In the data rows, 128 means zero.
Some points, one per row:
[ 99 100  98 137 133 105 106 143 137  71 229 158 118 117 103  73 104 103 172 113 110 169 101 123]
[135 166 125 127 181 205 115 156  72 217 116 124 158 172 116 134 168 143 101  87 104 119 126 178]
[116 117 136 110  97 101 149  74 149 116  98 113 101 134 122  95 113  86 132 173 132 103 118 103]
[109 155 157 104 101 173 114 145 131 200 118 126 163 170 105 110 155 164 107 107 112 125 164 140]
[135  97  97 123  97  20 168  81 210  57 102 140 109 106 114 122 105  70 167 186 120 137 175  98]
[144 136 143 129 102 156 170  82 118 110  87  59 120  79 144 182 121 136  80 169 161 101 157 137]
[165 153  78 147 202 131 154 107 153 133  48 124 132 115 138 189 125 123  82 176 153 129 148 151]
[117 121 146 114  93 140 124 161  83 125 200 153 137 148 118  70 140 156 150 107 141 119  67 107]
[167 126 120 119 103 132 181 121 142 104  62  89 129  87 153 146 138 135  91 161 142  88 151 115]
[155  91  94 178 114 140 135 140  80  92 185 143 129 102 139 122 130 130 146 116 134 157 109 104]
[159 153  83 123 198 198 115 139 157 144  82 116 131 151 126 166 147 135  66 167 142 126 142 138]
[114 128  94 132 109  85 127  86 191 142  58 117 106  96 142 107  83  69 137 156  92 117 171 131]
[137 150 126 152 165 158  85 209 119 169 149 177 154 131 143 111 131 167 134  75 109 136  94 136]
[120 112 140 119 115 132 141  67 169  74 151 101  93 126  95 159 137 106  95 192 151 161 168 106]
[122 123 156 109  47 148 135 200  66 133 244 143 154 115  93  59 163 149 131  90  94 120  94 106]
[136 132 106 138 180 109 124 119 160 136  94 123 124 115 123 153 108 101 144 111  99 161 195 142]
[102 177 134 119 192 167 129  69 132 168  27 118 118 138 122 149  95 152  53 140 159 121 147 175]
[ 99 124 130 133 112 119 126  95 113 138 104 145 126 142 152 101 110 143 133 141 159  88  68 128]
[101 152 149 129 142 159 119 143  80 162 126 170 146 160 102 109 139 188 102  82 139 115  89 147]
[126 141 114  85 121 133 142 122 188 128  97 100 126 106 125 120 128 114  90 147 105  95 200 162]
[ 85 117 143 122 112  72 113  60 218 107  99 133  81 123 108 115  89  88 126 167 115 157 165  98]
[113 105 167 146  89 128  93 175 106 138 199 179 145 178 110 113 160 148 187 100 116 147  69  76]
[100 149 142  88 149 195 112 127 122 166 143 127 136 200 108 118 166 129  90 149 138  97 104 149]
[132 163 153 124 117 156 135 158  94 172 106 124 151 122 137 143 135 176  85 102 144 104 114 162]
[ 79 143 158 145 180  95  83 122 151 142 165 173 125 138 104 118  86 156 162  76 131 194 106 158]
[140 147 142 119  91 149 147 106 167 140  79  64 131  92 161 162 112 132  76 155 153 131 185 134]
[ 49 148 147  95 166 126 117  28 181 126  57  93  84 139 131 159  78  76  85 189 148 115 143 159]
[127  83 135  84  64 102 148  89 146  50 182 102 118 139  99 116 149 100 144 165 130 134 174  99]
[131  90 119 133  77  83 142  98 147 105 127 129 104 138 127  92 128  61 172 180 109 117 117  64]
[154 131 152 132 106 174 120 206  92 135 203 131 145 131 118 122 168 167 126 118 137 133  80 100]
[128 105 142 162  84 100 121 123 129 118 143 128 126 115 138 131 111 130 160 102 124 161 145 112]
[ 98 124 143 119  90 140 126 119 118 113 183 107 127 111  92 139 151  73 116 144  75 136 158 122]
[148   0 160 148  24  34 126 136 149   0 255 162 100 168 117 135 176  89 255 184 163 160  54   0]
[134 102 159 133 133 114 125 103 171  94 112 120 113 152 135 179 137 124 149 168 169 138 115  95]
[174  71  89 145  68  73 158 116 136  49 172 127 122 101 143  94 128  94 181 167 140 140 128  64]
[119  86 162 140  75 144  81 160 132  91 216 156 134 151 128 104 147 157 173 109 140 150  85  76]
[124 147 137 112 116 150 134 131 114 162  90 125 138 153 128 124 154 133 105 137 128  90 108 134]
[ 88 121 139 127 136 156  96 129 121 127 200 144 117 174 106 122 146 100 120 145 124 138  94 126]
[148 102 112 104 143  69 150  58 163  58  83 129 115 154 127 148 127 128 149 162 176 137 164 105]
[155 110  96 117 163  86 133 131 120  59 158 145 112 121 154 133 126 154 168 125 168 124  81 132]
[127 171 136  92 154 158 146 142 133 169  90  97 134 111 113 148 139 132  76 128 114 106 162 173]
[106 169 131 156 151 190  97 171  60 216 139 173 154 157 145  92 132 184 103  71 130 113  57 170]
[ 80 139 170 114 135 124  97 102 190 175  94 110 120 159 135 166 123  87 129 148  99 115 143 148]
[152 120 132 141  88 113 153 150  67 118 148 154 143 106 145  84 124 159 149  99 142 105  69 112]
[151  88 143 125  91  70 149 142 130  69 181 159 133 124 127 115 138 146 177 110 152 150 137  88]
[149 114 154 142 125 155 113 165 111 141 177 161 154 182 125 142 169 178 157 118 168 155  88  90]
[111  74 129 170  38  54 140  32 193  83  89  88  74  89 154 144  75  40 163 198 116 148 172  68]
[105 118 132 148 130 125 106 128 124 149 152 156 130 173 109 119 138  99 167 116 101 143 119 123]
[156 125  88 120 171 110 151 120 130  93 108 126 126 104 127 140 135 126 130 142 134 117 145 135]
[145 219 122 129 182 195 138 165  50 255  38 144 176 110 157  98 103 208  62  50 134  87  95 213]
[ 78 122 171 113 120 107 105  83 204 144  98 102 101 150 137 163 118  74 136 169 106 124 153 130]
[151 118 116 113 124 110 145 131 140 105 110 120 122 133 165 127 127 116 140 174 164  81  80 111]
[103 152 124 116 192 200  91 116 146 165 104 106 113 161 128 164 131 109  71 146 127 124 135 160]
[138  73  99 137  72  51 180  79 157  29 139 100  88  64 141 125 108  48 157 218 131 106 127  66]
[124 120 102 160 152 151 107  95 149 120 103 102 102 115 165 145  97 101 118 161 143 142 124 128]
[137 149 129 128 130 154 135 131 134 163  55 104 115 107 175 132 116 136  92 149 141  76  90 128]
[137  60 101 157  56  97 109 196  73  96 255 181 151 154 137  55 167 126 233  76  89 119  75 100]
[125 142 111 105 160 152 125 174 130 139 131 138 136 125 138 105 144 134 112 117 107  91 113 151]
[141 122 144 104 119 131 124 151 154 125 146 125 135 133 142 130 137 162 137 125 156 114 114 131]
[145 180 121 123 139 215 107 223  65 213 169 135 173 124 146  75 140 210 101  45 116  97 102 196]
[ 93  70 121 119  55  32 155  80 166  56 143 104  89  76 135 101 100  33 159 149  79 102 155 107]
[151 136 128 139 143 168 116 184  94 167 155 130 139 152 122 122 154 134 140 110 115 128  94 121]
[120  83 135 149  66 121 127 132  99  82 194 117 112 107 156 115 141  90 158 147 120 121  92  85]
[138  84 132  89  59 115 139 124 120  63 208 117 136 151  96  99 162 117 158 138 121 133 157  99]
[ 86 156 151 111 154 173 113 128 107 130 143 137 116 144 100 138 139 149  74 127 136 128 104 143]
[129 146 125 106 162 112 143 150 114 119 134 132 126 119 126 134 131 133 124 122 136 114 104 151]
[ 85  78 155 132  63  32 123  19 221  62 101  96  65  95 116 130  63  22 175 185 104 167 195  59]
[168  93 121 117  77 118 127 178 156 101 178 124 141 140 142 111 158 119 167 145 122 112 118  87]
[111 116 119 120  99  23 166   4 228 115   0  82  85  69 175 149  42  54 130 180 132  95 203 121]
[135 122 144 134 104 128 117 173 117 128 166 149 151 147 116 140 157 133 158 116 111 133 111 107]
[142  86 129 149 113 108 112 147 131  65 213 157 121 148  79 149 176  90 167 143  96 192 143  59]
[126 130 156 123  87 118 146 139 114 114 133 119 128 113 132 146 133 148 117 128 148 117 119 123]
[173 154  69 119 165 149 162 133 110 135  70 133 150 130 129 141 147 149  79 149 148 112 134 145]
[122 104 135 145 130  90 125  54 185  87  93  97  88 109 171 143  57 123 153 166 192 160 130 111]
[136  22 139 157  50  32 118 132 180   0 244 156  92 105 135 120 124  76 239 179 137 168  95   5]
[162 129  73 175 145 142 129 149 100 124 126 141 144  85 151 140 118 129 117 116 122 156 134 129]
[135 114 149 114 133 154 129 133  85 110 164 129 137 164  90 137 167 155 124 115 140 142 123 115]
[106 108 173 167  98  79 124  64 163  90 122 115 105 101 133 163  73 120 165 143 160 188 150  96]
[184  95  95 149 123 185 106 200  73 139 213 146 162 177 126 107 194 134 163 117 111 128  93  95]
[154 119 118 150 127 158 123 144 137 126 140 110 117 128 140 130 134 107 135 163 128 134 114  97]
[125 105 127 121 114  87 136  88 160  93 112 100 102 120 153 125 100  93 171 160 142 114 125 115]
[ 97 113 131 115 105 116 131 167  95  94 252 156 136 122  93  73 142 102 151 108  86 140  97 121]
[144 118 115 143 157 185  99 138  81 127 156 123 130 153 145 113 132 183 133  89 159 142  97 135]
[141 115 126 153 146 178 107 136  92 166 107  91 131 136 147 135 128 136 123  80 117 142 151 137]
[ 95 106 142 102 120  76 124  93 160  93 171 149 112 156  95  80 107 117 171 129 141 152 129 124]
[148 113 146 163 105 118 131 126 105 116 152 129 121 115 146 117 104 132 153 120 154 152 101 102]
Then 10 other points, each followed by its number:
[136 126 148 137 123 119 141 140 111 140 108 153 140 171 134 141 148 145 151 125 156 104  74 115] 0
[148  90 118 134  45  68 150 143 144  95 149 124 124 103 134 105 130  97 174 144 107 109 119  85] 1
[177  87 103 103 117 142 110 208  83 110 220 175 171 184 126  57 188 167 198  72 112 115 105 103] 2
[129  98 134 143 103  69 132 149 131  87 165 181 125 145 115 115 137 101 197 130 113 128  82  71] 3
[138  78 147 138  69 133  79 233  88 148 238 196 164 172 144  37 170 146 230  55  79 100  48  81] 4
[114 137 154 120 104 113 135 111 130 137 116 119 116 116 144 107 101 138 130 129 149 124 117 123] 5
[ 97 101 153 101 107  71 127  31 237  99  37  93  80 114 155 140  71  67 146 197 137 109 165  97] 6
[140 135 100 103 196  80 148  62 167  64  70 104  89  99 162 175  89 131 126 170 184 122 130 155] 7
[106 118 101  97 128  82 148  85 199  87 105 100  94  97 148 136 111  43 118 182 100  88 165 148] 8
[163 117 100 138 131 135 141 117 156 112 108 104 126 116 137 155 138 112 105 170 140 141 162 113] 9
Which two of these numbered points are nearest to each point below, ignoring the 2 directions in which the first points spread most? Their numbers follow each, nearest first.
[156 107 139 160  61 198 109 232  52 164 205 114 157 106 169 102 178 167 130  52  87  98  97 128] > 1 5
[103 160  96  97 171 118 142  93 187 141  62  99 108 101 151 146 104  65  85 160  99  82 169 190] > 8 1
[139  96 158 121 109 132 138 123  95  91 131 124 132 156 122 139 155 145 145 144 163 102  87  85] > 0 5
[147  74 130 124  86  57 154 156 100  40 164 170 137 141 138 143 163 133 193 145 167  94  36  66] > 0 3
[172  53 109  99  91 100 127 162 114  45 228 160 144 174 121  70 177 131 215 116 127 123 116  69] > 2 9
[159  89 102 131 126 138 135  90 156  84 127  91 107 144 131 156 146  80 135 202 142 140 154  79] > 9 2
[176 132  93 138 159 205 111 179  90 172 149 125 156 171 131 125 181 139 113 118 114 120 115 132] > 9 2
[121 129 133 135 139  89 131 129 148 117 105 161 120 133 125 123 115 109 155 129 119 128 107 105] > 3 0
[192 106  92 112 147  95 150 198 106  47 214 157 149 127 143 145 179 166 168 132 162 114  75 121] > 7 9
[127 156 142 156 134 181  80 222  67 227 163 178 165 153 134  66 138 170 140  23  80 136  91 141] > 4 6
[137 132 117 141  99  93 127 147 122 195  64 147 158 115 173  90 102 126 163  69  94  85 135 146] > 4 1
[120 106 156 133 103  90 151  96 131  91 115 101 100  99 145 137  96 108 141 125 153 133 119 107] > 5 0
[167  71 140 141  59 105 157 109 153  37 172  73  96  81 147 146 128  98 149 180 158 155 146  62] > 9 5
[ 97 133 150  99 135  98 122  33 231 142   5  86  91 112 160 149  65  80 122 185 133 102 175 124] > 6 4
[104 157 133 106 128 141 122 106 120 208  50 143 138 160 126  73 114 135 116 109 108  70 116 150] > 4 6
[143 117 117 107 128  92 156  89 170  86  74  97  98 121 168 148 112  98 125 204 176  81  98 107] > 0 7
[125 121  94 112 125 111 127 165 140 120 167 140 129 122 147  99 148  83 142 124  82  84 117 155] > 8 1
[170 141 124 135  99 180 122 231  55 187 174 146 191 150 126 106 189 174 134  62  97 109 107 140] > 1 9
[191 156  88 106 192 130 151 199 107 109 149 146 158 122 151 157 169 186 118 116 160 108  91 164] > 7 9
[152 144 137 118 182 156 118 138 108 131 146  99 127 116 155 149 120 184 127  91 167 162 126 163] > 7 5
[160 175 122 143 124 161 131 197 103 207 122 137 170 104 138 113 132 173  97  73 111 123 141 170] > 1 5
[145 111  80 164 136  95 152  65 160  72  77 102 104  62 152 172  85  83 112 181 143 162 173 106] > 9 7
[120 150 134 128 161  95 134 116 156 140  68 152 123 128 126 142 109 112 136 134 121 124 127 123] > 3 0
[124  71 123 126  73  75 117  77 213  84 115 103  85 124 149 111  97  57 191 196 122 122 138  68] > 6 4
[139 114 108 129 119 140 150  71 167  87 103  83  95 110 141 166 133  91  89 214 148 113 143 118] > 9 8
[152 105 114 125 120 117 150  93 128  74 164 112 120 132 103 142 145 117 126 164 151 166 166 100] > 9 2
[103  99 149 129 107 144  90 153 106 125 219 166 135 199  98  92 160 135 178 115 128 153  82  87] > 6 5
[162  89 105  90 122 102 132 122 146  75 151 133 134 158 124 107 149 126 176 138 135 116 150  99] > 2 9
[131  69 154 143  76 139  89 136 139  99 186 122 117 181 122 120 167  96 196 148 119 143 104  49] > 6 9
[148 103 101 143 145  97 155 100 131  66 121 121 101 114 118 184 147  92 129 186 129 134 145  95] > 9 3
[135 148 129 113 160 110 147 144 107 129  60 153 151 140 149 173 138 160 117 127 166  76  67 144] > 0 3
[133 107 114 151 144  57 142 122  89  97 151 173 137 127 118 110 113  99 211 116 117 142  93 103] > 3 0
[ 96 145 149 139 123 120  99 106 155 184  81 123 121 120 125 110  87  90 133 100  79 141 175 134] > 4 6
[167 110 110 158 136 123 126 227  41 118 194 200 173 140 115 130 187 162 174  68  98 124  67 104] > 3 1
[155 190 113 113 217 141 155  89 184 173   0  72 124  77 155 211  99 133  43 141 141 131 230 191] > 9 2
[152 155 137 120 192 171 117 149 102 142 141 104 132 122 157 148 123 191 120  80 163 159 122 175] > 7 5
[144  42 124 125  88  79 122 149  98   9 255 154 106 157 110  89 153 107 225 146 160 153  44  46] > 7 0
[132 165 124 115 119 124 139 191  89 183 125 154 156 114 135  94 137 166 103  80 114  85  89 169] > 1 5
[129 111 139  90 167  87 142 148 123  67 159 152 128 144 107 148 151 137 154 126 151 121 104 115] > 7 3
[138 163 112 126 126 131 162 124 109 171  68 122 134 107 121 104 115 132  91 123 120 101 138 152] > 1 5
[106 229 120 130 231 185 110 172 102 246  57 148 149 120 133 152 105 171  53  84 121 107  96 225] > 3 5
[ 88 137 129 109 135 118 136 126 124 105 184 132 121 106 103 100 119  93 117 130  94 139 125 140] > 8 5
[154 126 127 140  98 158 120 195  88 164 139 139 139 128 169  97 147 152 137 111 122  77  50 107] > 1 5
[150 115 118 121 128 128 150  91 131  91 144 107 123 133 108 146 145 119 115 159 150 161 173 115] > 9 2
[104 150 157 113 120 111 140  68 158 148  62  98 104 105 144 132  76 129  98 149 156 124 146 140] > 5 6
[189 142  87 115 168 133 164 128 139  96  68 103 133  78 184 162 123 169  90 146 172  92 140 156] > 7 9
[101 124 148 129  85 122 123 117 103 108 166 154 122 132 114  93 118 176 132 112 157 143  90 112] > 5 6
[ 72 186 165 118 126 152 116  62 129 187  44  88 120  99 115 128  74 154  66  88 124 149 175 179] > 5 6
[ 96 155 143 135 129 130  96 108 158 199  70 119 123 119 125 108  86  98 121  94  77 143 178 146] > 4 6
[153 172 130 126 129 190 109 252  53 235 176 167 190 144 119  79 168 193 128  30  83 111 107 169] > 1 4
[126 109 145 118 112 123 137 126 130 125 122 114 109 156 136 129 136 110 150 170 152  87  72  88] > 0 6
[163 181 113 152 151 217 110 255  18 250 173 178 195 159 106  64 178 200 118  23  83 118  86 173] > 1 3
[145 151 123 121 158 121 160  65 172 139   0  68 110 105 184 172  79  99 103 192 173  88 138 141] > 0 5
[ 96  89 156 127  57  71 145  60 142  37 160 130  91 116 114 114 102 134 149 167 177 150 110  74] > 5 0
[157  79 135 121  95  65 151 121 112  67 179 153 137 167 106 136 170 123 206 143 141 133 111  79] > 0 3
[138 149  75 118 155  88 174  83 168  85  53  95 109  35 168 146  67 120  90 165 148  90 156 169] > 7 1
[171 171  99 105 216 194 102 144 126 199  66 116 149 167 171 121 121 183  99  96 159 127 136 178] > 2 9
[136 123 115 141 165 146  95 198  69 137 221 178 149 169 104  93 152 143 176  73 112 161  72 125] > 3 6
[118 190 117  97 238 174 119  98 130 184  40 101 122 146 125 154  94 149  58 127 165 120 127 199] > 7 3
[104 173  89 150 174 149 124 173  87 175 126 146 147  92 133 146 134  94  81 105  64  97 104 186] > 8 3
[189 109  82 146 141 135 158 143 109  93 145  96 118  83 137 132 133 126 111 149 141 152 146 108] > 9 1
[113 134 147 131 152 171  94 119 144 154 103 116 119 163 142 157 125 111 127 149 142 130  98 114] > 6 0
[149 138 114 140 171 152 140 125 135 131  87  77 111  91 143 178 122 102  90 154 130 121 138 136] > 9 1
[102 145 119 107 193 116 109 116 156 139  97 152 125 171 106 159 133 112 140 145 117 133 134 150] > 3 6
[138 160 138 126 140 157 144 146  89 156 118 138 143 112 127 108 127 183  84  98 148 119 112 148] > 5 1
[109  72 152 164  55  43 131  69 163  47 132 132  85  96 130 137  86  90 168 164 138 163 135  52] > 5 3
[171 120 113 121 187 128 113 188 108 134 163 183 161 177 137 116 168 164 185  82 128 133 105 124] > 2 3
[160 111 116 145 107 118 132 195  96 147 160 135 153 133 145 119 158 103 191 102  88 101  99 111] > 1 3
[102 172 148 120 117 176  97 205  83 255 170 193 191 208  88  80 180 169 132  48  63 108 120 172] > 4 6
[180 129  75 147 183 126 168  71 152 108   3  67  97  68 179 190  88  90  95 190 156 112 186 125] > 9 7
[131 133 110 134 100  80 140 104 152 178  24 122 136  98 175 109  84 107 143 100 104  82 158 148] > 4 1
[137 139 135 113 144 154 131 134 134 138  98 115 134 133 111 164 154 136 100 135 121 123 167 131] > 9 3
[144 145  94 122 148 154 140 172 129 138 146 107 125  87 153 126 142 119  90 144 107  94 113 161] > 8 1
Now 10 new points, numbered from 0 again:
[113 156 135 140 122 150 135 131 107 175  95 129 131 126 149 145 140 123  88 139 121  86  85 147] 0
[100 187 119 100 180 166 119 182 108 192 139 139 157 119 108  85 125 166  89  54  89 118 136 217] 1
[116 102 170 171  96  92 120 102 142  98 147 132 112 108 130 146  95 134 168 117 147 191 133  92] 2
[115 220 122 113 210 222 106 136  95 244  26 105 150 139 177 142 106 202  45  91 155  85 109 232] 3
[169 100  96 133 132 170 123 142 119 119 154 110 130 161 129 135 170 110 131 156 128 131 128 100] 4
[ 66 169 154 123 149 127 100  81 185 152  74 107 105  95 124 174  84 110  68 147 113 153 172 167] 5
[153 164  99 170 158 180 134 147 101 194  66 117 155  96 165 150 121 142  91 100 106 112 143 173] 6
[121  90 140 116  83  58 175   0 237  34  16  46  42  69 177 181  67  46 111 255 184  96 146  59] 7
[108 123 127 121 167 176  94 111 149 123 137 109 103 159 128 152 136  98 100 160 127 135 128 129] 8
[118 196 108 100 197 163 127 130 180 207  18 104 140 107 132 154 109 139  57 115 102 101 210 206] 9
The same question for these:
[111 157 169 165 145 141 108 118 126 176  92 128 136 117 136 156  85 166 123  88 144 178 145 147] > 2 5
[176 100 104 132 123 184 115 211  43 118 226 150 164 171 121 102 201 170 158  84 115 102  69 122] > 4 3
[ 77 208 131 108 193 157 112 168 105 219 114 154 152 124 108  99 110 143  75  63  78 130 125 216] > 1 5
[ 89 122 131  98 130  75 148  85 178  71 143 105 102  89 104 118  94  91 135 150 118 139 163 140] > 1 9
[ 94 147 150 153 125  99 123  58 164 143  30 117 103  98 133 160  62 119  91 141 138 144 167 133] > 2 5
[ 97 183 106 111 216 155 125 110 126 187  73 113 132 115 122 121  88 129  82 100 112 129 147 208] > 1 9
[127 143 112 109 141 125 131 136 181 131  95 117 126 109 124 133 127 120 109 133  99 113 185 148] > 9 1
[131 140 167 161  99 147 118 144 111 147 115 119 135 103 137 155 120 158  94 109 136 151 134 114] > 2 6
[113  95 162  94 126  66 182   0 214  30   0  47  57 108 129 218  86  78  93 255 211 116 177  80] > 7 4
[ 87 160 131 105 153 145 131 143 111 148 168 135 136 115 103  95 120 114  94 106  92 135 126 171] > 1 5
[122  84 140 146  72 121 133 177  77  76 243 148 118 128 129 121 176 113 153 135 121 115  46  90] > 0 7
[123 141 125 168 132 131 122  79 152 143  73 108 104  75 149 123  61 121  89 138 135 162 162 122] > 2 6
[ 68 112 159 128  95  79 108  69 191  69 141 114  86  91 119 156  92  78 126 175 117 169 154 104] > 5 2
[142 140 102 111 173 118 166  46 167  92  20  61  96  80 150 206 105 105  80 199 159 115 186 145] > 4 7
[114 167 112 101 159 149 132 147 119 188  58 141 130 139 138 121 146 130  72 131 114  38  88 167] > 0 3
[120 111 115 105 116  75 141  86 216  67  98 105  95  89 122 145 112  85 129 179 113 127 196 107] > 9 1
[ 85 158 148 132 127 149  83 161 129 166 158 148 132 116 119 124 125 143 104  90  89 151 122 157] > 5 1
[162  78  80 121 117  93 156 150 113  72 175 115 118 121 126 115 162  68 163 160  99 117 132  97] > 4 6
[110 160 143 163 129 145 102 142  96 199  83 154 148 122 133 122  97 160 105  74 112 135 126 151] > 2 6
[161 141 119 118 136 152 116 203  98 166 148 146 165 141 170  95 147 195 143  78 139  87  79 167] > 3 6
[158 130 148 104  97 137 184  79 161 103  32  42 115  93 170 204 133 123  79 203 171  66 149 127] > 7 0
[166  96 107 116 106 126 130 205  96 113 219 142 151 138 101  95 180 110 168  90  76 144 142 106] > 9 1
[146  91 124 121  82 111 155 112 127  34 180 119 102 120 133 131 141 157 137 174 184 122  86  92] > 7 3
[137 173 132 123 134 201 115 206  54 236 118 157 187 174 131  98 178 174 103  70 107  75  79 170] > 0 3
[166  84  77 180 101 114 129 159  97  78 189 151 133  92 144 120 133 118 159 119 120 164 112  86] > 6 4
[126 168 106 170 192 151 126  91 138 179  42 126 129 111 150 155  75 148  79 121 158 153 150 179] > 2 3
[ 97 145 143  91 170 137 117 123  97 140 133 142 131 165 117 101 112 161 135 106 167 101  80 158] > 3 0
[121  92 143 131 110 112 105 189  89 109 205 171 139 155 140  67 143 146 204  69 116 119  62 101] > 3 0
[ 70 185 135 108 172 119 120 122 133 171 110 137 133 110 105 120  90 111  99 108  94 133 142 186] > 1 5
[160 147  75 177 159 165 123 167  86 154 120 145 152  90 151 134 127 146 103  95 112 152 125 148] > 6 9
[ 81 171 147 132 142 156  82 154 136 183 132 141 134 112 123 137 114 144  91  94  92 148 129 171] > 5 1
[169  99  91 187 115 168 118 198  33 125 228 170 159 119 139  94 156 163 156  73 121 154  80 113] > 6 3
[148  85 118 105  78 149 146 141 107  76 232 117 132 151  94 118 192 101 132 158 110 128 142  99] > 4 8
[145 148 102 183 147 152 123 134 121 195  61 132 156 109 176 128  95 146 116  84 121 135 144 167] > 6 3
[ 94 129 136 125 128 108 137  94 142 126 108 105 101 123 136 164 124  72 115 157 113 119 131 137] > 0 8
[106 118 118 123 155 146 110  82 156 105 120 132 110 158 108 132 116 110 120 165 139 132 136 121] > 8 4
[140 133 117 101 146  94 161  59 194  90  30  81  89 110 172 166  95  94 101 224 185  82 125 122] > 7 3
[ 84 129 159 118 100 103 133  67 150  97 113 125 103 111  99 136 109 103  98 154 119 141 165 116] > 5 2
[143 183  98 103 211 178 117 183 156 186  64 115 143 106 152 160 142 157  73 108 100  88 157 197] > 9 6
[131 134 124 130  98 147 112 144 154 154 129 128 132 116 123  97 125 131 115 112  96 129 168 127] > 9 1
[114 117 153 123 135 150  96 118 158 123 141 122 118 169  99 153 142 131 124 145 139 151 140 106] > 8 5
[160 105  95 159 158 104 132 138 133 113 101 113 121  87 167 147 107  99 160 113 113 133 149 130] > 6 9
[105 138 129 131 101 173 106 186  50 169 227 174 170 154 107  46 158 171 126  52  96 113  72 170] > 1 3
[128 117 142 123  78 143 130 154  99 121 153 138 129 138 142 108 163 137 106 134 128  80  76 108] > 0 7
[141 137 162 122 117 129 135 128 136 139 158 124 136 134 107 129 124 149 135 117 149 174 169 123] > 2 9
[ 99 101 156 138  95 116 126  88 109 134  96 104 116 141 140 131 125  68 153 124 103  98 115 109] > 0 3
[131 185 108 115 188 178 109 248  35 213 168 177 181 145 131  79 154 208 117  12 102 105  64 207] > 1 9
[ 92  92 154 119 107 122 106  95 146  91 179 141 108 183  99 114 136 106 160 158 147 156 111  80] > 8 3
[116  67 159 126  90 104 106 100 174  51 188 122  95 162  95 147 148 102 164 176 148 168 135  50] > 8 4
[123  99 187 112  82  90 158  53 173  91  87  81  94 118 123 150 109 103 133 166 156 151 178  78] > 2 3
[127 169 111 124 165 155 147 112 108 177  47 134 143 132 142 141 129 141  69 141 144  74 100 171] > 0 3
[162  96 143 120  81 114 146 137 135  73 167 115 121 127 138 127 140 136 154 154 172 123 100  82] > 7 3
[139  69 122 161 148 134  84 142 129  66 235 163 115 187  79 129 152 110 204 136 127 223 129  54] > 8 4
[ 64 174 136  98 162  92 137  80 171 139  86 118 108  99 104 134  77  87  88 141 102 138 165 179] > 1 5
[151  52 124 146  67 131 113 180  76  54 255 148 119 160 166  91 181 121 199 139 143 102  20  73] > 7 0
[170 111 139 121  91 139 140 155 121 103 163 111 130 126 144 122 149 153 138 135 165 118  96  98] > 7 3
[150 156 126 124 159 174 123 177  82 198 133 147 173 166 105 132 170 164 119  81 108 126 147 163] > 9 4
[115  60 123 118 106  59 110 134 151  42 218 171 111 174  97 124 161  83 224 163 114 151  97  63] > 8 4
[112  98 152 132  88 173  94 126 129 132 188  93 115 161 139 125 145  85 152 146 118 139 125 101] > 8 4
[126 195 175 133 176 200 115 135 107 239  32  87 155 121 176 175 105 216  64  73 173 115 135 210] > 2 3
[102 153 144 124 116  98 154 102 103 156 108 129 125 114 104  91  96 115 120 108 113 133 129 142] > 1 3
[157 166  95 158 158 210 121 187  89 216  99  98 156  98 150 120 137 128  86  80  76 109 143 168] > 6 9
[114  54 147 129  76  60 122 138 126  44 210 149 109 139 136  90 127 101 228 122 131 126  74  62] > 3 0
[136 166 120 117 141 154 132 137  95 174 101 120 142 114 163  89 110 174 103  99 144  85 104 179] > 3 0
[105 149 154 125 125 129 122  53 197 142  51  95 123 116 142 165  79 117 104 160 153 153 197 134] > 2 5
[184 110  98 165 133 166 146 178  71 114 156 126 139  84 150 117 145 157 125 100 133 127 107 114] > 6 4
[156 225  98 153 196 251 120 157  82 255   3  95 176 101 166 152 123 167  22  82  98  95 171 217] > 6 9
[135 147 119 104 132  75 171 148 123 107 109 160 140 113 100 134 148 140 105 142 134  82  98 144] > 0 3
[135 101 123 156 173 151  87 130 135 100 188 150 118 180  85 142 138 118 168 134 130 217 149  84] > 8 4
[100 153 116 118 185 159  94 131 135 177 107 152 137 190 120 128 135 107 142 131 107 119 112 152] > 8 3
[152 104  96 150 166  88 143  92 170  93  60  88  98  75 170 169  88  82 143 144 130 138 171 129] > 6 3
[167  89  81 155 135  83 160 110 152  56 133 137 118 117 126 173 140  97 145 192 149 140 126  89] > 4 6
[ 93 131 146 146 104 134 104  93 153 125 147 110 106 111 104 139 104 102 112 139 110 188 175 117] > 5 2
